Named turns come first, each shown by rows before and after it. Which turns, in which order, take the first row of each pair that follows to the second? Write the first one first, as in the answered first pair.
B (before -> after):
 0.383 -0.416  1.391 -0.393 -0.687 -1.988  0.019 -0.667 -0.787 -0.732  0.464 -0.975  0.109  0.986 -0.345 -2.108  0.126 -1.881 -0.222 -0.836 -1.029  0.763  0.437 -1.830  0.997  0.369  0.952  0.364  0.025  2.148 -0.088  ->   0.088  0.667  0.252 -0.716 -0.881 -2.045 -0.134 -0.648  0.714 -1.301  0.392 -1.229  0.846 -0.001 -0.414 -1.113  0.975 -3.172 -0.414 -0.470 -0.594 -0.012  0.177 -0.008  0.183  0.319  1.541 -0.507 -0.120  2.185 -0.198
 0.202  1.876  2.385  0.201 -0.727 -0.868 -0.089  0.945 -0.814 -0.149 -0.441 -0.142  3.340  0.178 -1.284  1.741  0.668  2.572  0.626 -0.690  3.029 -1.000 -2.302 -1.370 -2.091  3.777  0.104 -2.497 -0.865 -2.017  1.341  ->   0.891  0.687  3.563  1.002 -0.506 -1.075  0.051  0.505 -2.286  0.120 -0.408  0.279  2.699  1.402 -1.066  0.096 -0.048  3.421 -0.133 -1.504  1.569 -0.308 -1.444 -3.203 -1.381  3.665  0.035 -1.285 -0.766 -1.623  1.050
 0.892 -0.295  1.757 -0.151  1.089 -1.150  0.275 -0.122 -1.223  0.635  0.247 -0.499 -0.854  1.770 -0.471  0.794 -1.189  1.833  1.098 -0.379 -0.176  0.882 -0.107 -0.902  0.735  0.491  0.132 -0.595 -0.526 -0.046  0.136  ->   1.317 -0.132  1.579  0.580  1.158 -1.616  0.131 -0.350 -0.739  0.005 -0.057 -0.236 -0.355  1.943 -0.154 -0.639 -0.478  0.581 -0.758 -1.126 -2.109  0.414  0.701 -0.289  0.070  0.260  0.789 -0.109 -0.863  0.872 -0.532
 3.826 -0.511  1.336 -1.033  1.045 -0.495  0.397 -0.782  0.518 -0.039 -1.323  0.257  1.685  0.946 -0.631 -1.224  0.050  1.471 -1.615 -1.138 -1.938  1.623  0.540  0.492  0.367  0.225  0.439 -0.142  0.624 -2.337  0.664  ->   3.591  0.391  0.390 -1.308  0.761 -0.420  0.434 -0.887  1.721 -0.526 -1.529  0.137  2.237  0.168 -0.661 -0.692  0.745  0.489 -1.948 -0.841 -1.600  1.037  0.375  1.909 -0.268  0.135  0.867 -0.675  0.520 -2.352  0.638
X (before -> after):
 0.062  0.008 -0.651  1.781 -0.806 -0.235  1.504 -0.351  1.255 -1.810 -0.450 -0.079 -2.319 -0.350 -0.085 -0.979 -2.670  0.941 -1.774  1.340  1.616 -0.951  0.455  1.283 -0.392  1.111 -2.544 -1.158 -0.327  1.110  2.089  ->   0.697  0.353  0.436  1.894  0.025 -0.359  0.907  0.293  0.154 -1.222 -0.095  0.038 -1.587 -0.207 -0.951  0.399 -2.759  1.691 -0.805  1.542  2.363 -0.816 -0.628  0.275 -0.535  1.950 -2.704 -1.677 -0.605  1.024  2.280
-0.046 -0.742 -0.543  0.498 -1.275 -0.375  0.890 -0.230  1.867 -0.287  0.168  0.124 -1.066  0.264  0.497 -1.823  0.835 -0.307 -0.212  0.784 -1.449  0.057  2.021  0.189  0.430 -1.891  0.389  0.203 -0.047  0.335  0.526  ->  -0.042  0.682 -0.453 -0.342 -0.933 -0.280  0.144  0.739  1.771  0.056  0.507 -0.282  0.092 -0.782 -0.726  1.302  1.047 -0.165  1.769  2.092  1.363 -0.185 -0.148  0.722 -0.176 -0.670 -0.013 -1.572 -0.336 -0.314  1.144
 0.543 -0.172 -0.745 -0.134  0.851  0.106 -0.105 -0.407 -1.368  1.820 -0.378  0.984  0.809  0.538 -1.477  1.342 -0.416 -0.006  0.545 -0.492  0.455  0.073 -0.106 -1.882  0.175  1.355  0.727 -0.567 -0.369  1.645 -1.449  ->  -0.277 -0.810 -1.835  0.094 -0.019  0.253  0.795 -1.403 -0.122  1.080 -0.803  0.913 -0.041  0.502 -0.218 -0.824 -0.149 -0.902 -1.262 -0.996 -0.990 -0.010  1.641 -0.871  0.368 -0.072  0.917  0.497  0.132  1.739 -1.623
 0.624 -1.010  0.091 -1.268  0.864 -0.317  0.381  2.047  0.796  0.846 -0.752  0.381 -1.271 -1.513 -1.498 -2.142  0.624 -0.188  2.391  0.148  1.369 -1.708 -0.697  2.168 -2.710 -1.064 -1.046  0.024  0.443  0.197  0.753  ->   1.382 -1.427  1.394 -0.749  1.469 -0.760 -0.036  2.415 -0.850  1.490 -0.636  0.824 -1.195 -0.655 -1.908 -2.262  0.360  0.713  2.407 -0.077  0.718 -1.141 -0.861  0.454 -2.390 -0.595 -0.993  0.402  0.127  0.577  0.581
Q (before -> after):
 0.255  0.214  0.725 -0.542  0.584 -0.624  0.517  0.577 -0.155  0.148  0.178  0.646 -1.669  0.614 -0.289  0.157 -0.345  0.647  0.073 -0.432 -0.519  0.319  0.519 -0.951  0.082 -0.133  0.968  0.471  0.265  0.987 -1.410  ->   0.562  0.100  1.020 -0.389  0.737 -0.742  0.547  0.496 -0.224  0.181  0.088  0.649 -1.302  0.755 -0.371  0.001 -0.222  0.662 -0.121 -0.516 -0.646  0.401  0.385 -0.941  0.004  0.129  0.821  0.446  0.232  1.090 -1.449
-0.985  0.516 -2.499 -0.820 -1.001  1.177  1.002  0.770  2.951  0.710  0.604  1.399 -0.721 -0.018  0.860 -0.762 -2.182 -0.346  2.474 -0.521  1.221 -1.405  2.704 -0.127 -0.745 -1.499  2.156  1.411 -1.174  1.412 -3.910  ->  -0.659 -0.673 -1.798 -0.256 -1.301  1.059  1.533  0.141  2.240  0.657  0.354  1.482 -1.266  0.554  1.499 -2.242 -2.812  0.429  1.487 -1.044  0.471 -1.017  3.300 -0.823 -0.163 -1.621  1.461  2.315 -0.889  1.547 -3.654
-0.509 -0.446 -0.868 -1.313  2.039  0.235  0.810  0.915  1.814 -0.132  0.567  1.478 -0.029  0.014  0.645 -0.922  0.125 -0.890  0.035 -1.068 -0.677  0.390  1.445  1.326  0.563 -0.174 -1.400  0.154 -0.111 -0.032  0.898  ->  -0.174 -0.738 -0.595 -1.062  2.084  0.125  0.886  0.717  1.528 -0.125  0.399  1.468  0.003  0.199  0.686 -1.478 -0.003 -0.873 -0.394 -1.275 -0.840  0.505  1.506  1.196  0.637 -0.065 -1.529  0.410 -0.050  0.036  0.955
L (before -> after):
-0.119  1.691 -0.783 -0.956  0.793  1.200 -0.402  0.496  1.239  0.710  0.195 -0.084  0.384 -0.851 -0.241  2.375  0.431 -0.726  1.418  0.937  1.042  0.288 -0.772  0.856  0.184  0.085  0.788 -1.115 -0.096 -0.475 -0.123  ->  -0.161  1.192 -0.364 -1.081  1.225  1.307 -0.470  0.868  0.473  1.188  0.442  0.319 -0.341 -0.122 -0.435  2.249 -0.007 -0.063  2.312  0.697  0.507  0.626 -0.260 -0.651  0.777 -0.241  1.043 -0.647 -0.127 -0.386 -0.499
-0.880 -1.670  0.157 -1.789 -0.834 -0.751  0.483 -1.237 -1.135 -0.146  0.958 -2.006 -2.669 -1.966  1.491 -0.984  0.769  0.794 -0.376  0.262 -0.556 -0.642  0.767 -1.156  1.767 -1.563 -2.099 -0.425  2.104 -1.331  2.189  ->  -0.986 -1.445 -0.418 -1.685 -0.647 -0.874  0.133 -1.001 -0.490 -0.326  0.989 -1.584 -2.892 -1.671  1.578 -1.770  1.266 -0.304 -0.882 -0.121 -2.092 -0.885  1.828 -0.984  1.302 -2.301 -0.972  0.104  1.857 -0.581  1.144
 0.101 -0.079  1.075  1.036  0.294 -0.911  0.115  0.175 -0.449  0.646  1.562 -0.090  1.420  0.083 -0.036 -0.406 -0.020 -2.778 -2.289 -0.953 -1.256 -1.015  1.842  0.100 -0.582  0.134  1.149  1.817 -0.308  0.818 -1.849  ->   0.524  0.024  1.512  0.994 -0.479 -0.823  0.527 -0.285 -0.577  0.333  1.264 -1.226  2.710 -0.925  0.099  1.094 -0.422 -1.798 -2.173  0.129  1.912 -0.877 -0.524  1.574 -0.604  1.667 -0.933  0.478  0.041 -0.313  0.361
-0.918 -1.391  1.015  0.502 -1.249  0.254  1.559 -0.786 -0.769  0.407 -0.183 -0.555 -0.620 -0.678  0.580  0.106 -1.487  2.005  0.527  0.503  2.817  1.136 -0.655  0.518  1.266  0.610 -2.079 -0.171  1.372 -1.937  2.085  ->  -1.439 -1.516  0.456  0.632 -0.127  0.097  0.988 -0.239 -0.786  0.787  0.202  0.976 -2.317  0.748  0.411 -1.868 -0.956  0.759  0.478 -0.960 -1.362  1.053  2.719 -1.659  1.328 -1.671  0.847  1.669  0.857 -0.647 -1.038
Then:
Each pair is two turns apart.
-0.298  1.806 -0.706 -0.186  0.306 -0.402 -0.534  0.855  1.066 -1.075 -0.710 -0.279 -0.354 -1.186  0.126  0.600  0.871 -1.086 -0.539  0.540 -0.835 -0.457  0.097  1.336 -1.355 -0.877  0.778 -1.464  0.198 -1.152 -0.782  ->   0.453  0.069  1.459  0.341  1.017 -0.441 -0.615  1.107 -1.796 -0.046 -0.373  0.184 -1.224  0.025 -0.286  0.091 -0.587  1.530  0.590  0.171 -1.161  0.755  0.042 -2.192  0.088 -0.422 -0.006 -0.612  0.208 -1.250 -0.592
B X
 2.665  1.222  0.575 -0.096 -1.499 -1.420  0.117 -0.849 -1.455  0.068 -2.113 -0.025  4.422  1.152  1.128 -0.192  1.079  1.218 -2.140 -0.522  0.465  1.114 -1.299  2.500  0.346  0.619 -0.462 -0.036  0.578 -0.578  1.001  ->   2.093 -0.043  1.651 -0.545 -0.534 -0.987 -0.204  0.209 -3.536  1.582 -1.285  0.910  1.989  2.571  0.304  0.100 -0.231  3.299  0.980 -0.728 -0.188  2.223 -0.354 -1.421  1.764 -0.189  0.187  0.879  0.763 -0.855 -0.079
B L
-0.230 -1.827  2.265  1.727  0.267  0.180 -1.123 -0.361 -1.365  0.094 -0.780 -0.429  0.776 -1.280 -0.410  1.431 -1.258  0.953 -0.533 -0.663  0.284  0.212 -0.512  1.246  1.750  1.178 -3.103 -0.539  1.247 -0.208  2.667  ->  -0.774 -1.562  0.879  1.690 -0.466  0.302 -0.621 -1.051  0.304 -0.867 -1.150 -0.578  0.662 -1.733  0.344  0.159 -0.581 -0.626 -2.033 -0.956 -0.656 -0.403  0.538  3.141  1.341  0.211 -2.612 -0.315  1.315  0.161  2.217
B X
 2.681  1.480  2.031  0.997  0.567 -1.739 -0.899 -0.096  0.026  0.281 -0.746  0.207  3.612  0.030 -1.019  0.796  1.116 -1.006 -1.981  0.015 -0.372 -0.679 -3.247  1.544 -1.630  1.958  0.760 -2.134 -1.558 -0.532  1.287  ->   3.176 -0.438  3.454  1.880  0.227 -1.775 -0.177 -0.782 -1.653  0.347 -0.775  0.182  2.690  1.024 -0.355 -0.880 -0.187  0.999 -2.515 -0.415 -0.675  0.390 -3.081 -0.133 -0.292  2.123 -0.723 -1.087 -0.893 -0.702  1.990
X L
-0.151 -0.436  0.099  0.689 -0.069  0.076 -0.665 -0.848 -1.459  0.817  0.274  0.964 -0.779  0.274  1.250 -1.217 -1.307 -0.515  0.774 -0.408 -2.235  0.096  2.378 -1.168  1.125  0.981 -1.115 -0.677 -0.636  1.031 -1.028  ->  -0.447  0.925 -0.266 -0.180  0.041  0.296 -1.234  0.017 -1.081  1.182  0.586  0.567  0.219 -0.719  0.266  1.683 -0.965 -0.523  2.651  0.685  0.381 -0.377  0.400 -0.136  0.481  1.982 -1.335 -2.448 -0.832  0.273 -0.358
X X
 0.327  0.673  0.487 -1.648  2.652  0.428 -2.015  0.333 -0.278 -0.250  0.693 -0.026 -0.121  1.231 -0.640 -0.716  1.089  0.114  0.220  1.840  0.911  2.109 -1.946  0.795 -1.234  0.747 -0.108 -1.078 -0.335 -0.117  0.542  ->  -0.009 -0.188  0.784 -1.716  2.638  0.689 -1.806  0.237 -0.871  0.179  0.971  0.141 -1.162  1.788 -0.340 -1.321  0.492  0.818  0.735  1.532  0.510  2.644 -1.192 -0.461 -0.461  0.205 -0.060 -0.479  0.015 -0.247  0.390
Q B
-1.540  3.141 -1.048  0.254 -1.099 -1.209  1.425 -0.337  2.615 -0.879  2.045  0.272 -1.373 -0.781  2.028 -1.117  1.747 -3.491 -1.625 -1.377  0.144 -1.340  0.417  3.001 -2.293 -0.763  2.508 -0.553 -0.319 -1.341 -2.034  ->   0.162  1.409  3.286  0.643  0.823 -1.433  0.106  1.313 -3.269  1.741  3.224  1.058 -1.826  1.254  0.212  1.165 -0.769  1.593  2.465 -1.291  1.945  0.750 -1.824 -3.511 -0.473  1.595  1.077 -0.507 -0.358 -2.138 -1.371
B X
-0.111  0.256 -0.107  0.048  0.263  1.163 -0.118  0.371 -0.247 -0.007  0.617  0.200  1.119  0.149  1.349 -0.886  0.172  0.608 -1.829 -0.394  0.755  0.460  0.421  0.756 -0.011 -0.045 -0.096  0.790  0.410  0.398 -0.362  ->  -0.292  0.189 -0.021 -0.209  0.118  1.391 -0.067  0.341 -0.195  0.064  0.791 -0.026  0.967  0.112  1.380 -0.592 -0.139  0.909 -1.442 -0.258  1.320  0.679  0.037  0.768  0.229  0.233 -0.593  0.551  0.650  0.152 -0.061
L X
-1.265 -0.357 -1.950 -1.468 -0.201  1.309 -0.615 -0.368  0.345 -1.884 -1.668  0.781  2.299  0.067 -0.491 -1.356 -0.963 -1.458 -1.377  0.098 -0.506 -1.939  0.335  1.849  0.413 -1.324  0.555 -1.101  0.145  0.598 -1.900  ->  -0.629  0.228 -0.910 -1.749  0.721  1.224 -1.636  0.649 -1.035 -1.087 -1.320  0.944  3.166 -0.004 -1.782  1.175 -1.160 -0.349  0.719  0.730  1.268 -1.712 -1.431  0.599  0.364 -0.008  0.234 -2.171 -0.165  0.037 -1.524
Q X
 2.350  1.671  0.632  0.234 -0.524  0.434  0.344  0.427  1.362 -0.553 -0.571 -1.507  2.982 -0.881  1.257  2.726 -0.261  1.724  0.702  0.269  2.826 -0.290 -2.582  2.702 -0.350  1.198 -1.992 -1.496  0.492 -0.653  3.104  ->   2.376 -1.494  1.707  1.719 -1.189  0.309  1.667 -1.146 -0.276 -0.559 -0.744 -0.882  0.237  1.353  2.988 -2.316 -1.641  3.175 -1.402 -1.452 -0.949  1.103  0.606  0.168  1.681 -0.475 -2.410  1.624  1.268 -0.010  2.626
B X
-1.063 -1.642 -1.701 -0.868 -0.681  0.474  0.313 -0.923  2.057 -0.452  0.937 -0.046 -0.968  0.027  0.986 -2.445  1.725 -1.318 -0.146 -0.400 -0.750  0.064  1.637  0.298 -1.414 -1.395  0.535  1.551  0.206 -0.491 -1.071  ->  -1.910 -1.739 -1.541 -1.790 -0.840  1.107  0.559 -0.601  1.813  0.059  1.380 -0.502 -1.671 -0.338  0.677 -0.542  0.823  0.102  2.279  0.541  1.702  0.467  0.443 -0.090 -0.631 -0.864 -0.338  0.765  0.707 -1.741 -0.071
B B
-0.392 -0.425 -1.335  0.387 -2.474  0.323  0.205  0.730 -0.496  0.178  1.192  0.420 -3.149 -0.106 -0.274 -1.115 -1.616  0.124  2.148  0.320 -0.047  0.754  1.494 -1.737  1.745 -3.724  0.528  1.200  1.753 -0.365 -0.832  ->   1.226  2.200 -0.837  0.280 -1.547 -0.162 -1.476  1.992 -0.827  0.317  1.174  0.001  0.484 -1.411 -2.003  2.798 -0.406 -0.517  2.766  1.555  2.757 -0.240 -2.117 -0.501 -0.283 -1.010  0.295 -1.367  0.614 -0.353 -0.071
L X
-1.684 -0.106 -2.117  0.994 -0.173 -2.328  0.973  2.222  1.925 -0.252 -0.941  3.063  1.738 -1.237 -1.642  0.742 -0.360 -1.882  0.976 -0.764 -0.321 -0.589  1.919  1.168  0.427 -3.374  1.337 -1.884 -0.952 -0.228 -1.300  ->  -1.675 -1.676 -0.532  0.668  0.067 -1.981  1.111  2.517 -0.152  0.711 -0.477  3.135  0.279 -0.417 -1.874  1.313 -2.044  1.074  3.019 -0.386  0.920  0.812  1.324 -1.502  2.057 -2.900  0.161 -1.430 -0.342 -1.198 -0.488
B B
-1.468  0.456 -0.620 -0.830  0.385  1.259 -0.540  2.287 -0.440  1.042 -1.461  0.034 -0.282 -0.451  0.211 -0.535  2.005 -0.305  2.638  0.783  2.600 -0.613  1.270  1.101 -0.942 -2.092  0.428 -2.182  1.234  0.406 -2.114  ->  -1.235 -0.998  0.354 -0.182  0.409  1.128 -0.134  1.828 -1.623  1.345 -1.344  0.206 -1.508  0.607  0.662 -2.155  1.177  0.987  2.362  0.231  1.471  0.043  2.165 -0.759 -0.022 -2.327 -0.019 -0.829  1.672  0.498 -2.225
B X
-3.369 -0.903 -1.051 -1.681 -1.141 -1.557  0.719 -2.762  0.940 -0.845  0.920  0.212  0.315  1.186  0.055 -1.453 -0.414  1.176  1.948 -1.134 -0.025  0.494  2.177 -1.301  0.453 -1.990 -0.602 -1.189  0.583 -1.203 -0.750  ->  -2.909 -0.351 -1.547 -1.347 -1.726 -1.695  0.917 -3.435  1.964 -1.799  0.596 -0.254  1.632  0.445  0.317 -1.479  0.296  0.141  0.184 -0.897  0.496 -0.291  1.579  1.019 -0.350 -1.380 -1.009 -1.758  0.380 -0.923 -0.105
B L
-0.249 -1.498  2.631  1.716 -0.407 -0.469  0.136 -0.415 -1.383 -0.468  0.262 -0.869  0.672  0.436 -1.508  2.195 -1.447  2.645  0.602  1.587  0.426  3.079 -1.128 -4.364  1.555  2.739 -2.052 -1.813  0.612  0.485 -0.755  ->  -2.876 -0.334 -1.228  0.179 -2.520  0.470  1.635 -1.458  3.525 -2.177  0.048 -2.155 -0.099 -1.809 -0.065  2.360 -0.419 -0.079 -0.037  2.490  1.767  1.736 -0.552  1.173  1.002  0.866 -1.958 -2.832  1.670 -0.410 -0.141
X X
-0.363 -3.184  0.644  1.109 -1.285 -0.047  0.048 -4.012 -0.428 -2.351 -0.011  0.832  0.404  2.905 -0.578 -1.620  1.068 -0.733 -1.665 -2.262  1.300 -1.334 -0.243 -2.432  1.468 -1.250  0.337  0.481  1.264  1.540 -0.766  ->  -0.109 -3.203  0.899  0.932 -1.644 -0.038  0.208 -4.311 -0.582 -2.416  0.000  0.359  0.865  2.380 -0.518 -0.865  0.699 -0.003 -1.463 -1.656  2.784 -1.179 -1.505 -1.891  1.517 -0.388 -0.821 -0.217  1.453  1.037  0.386
L L
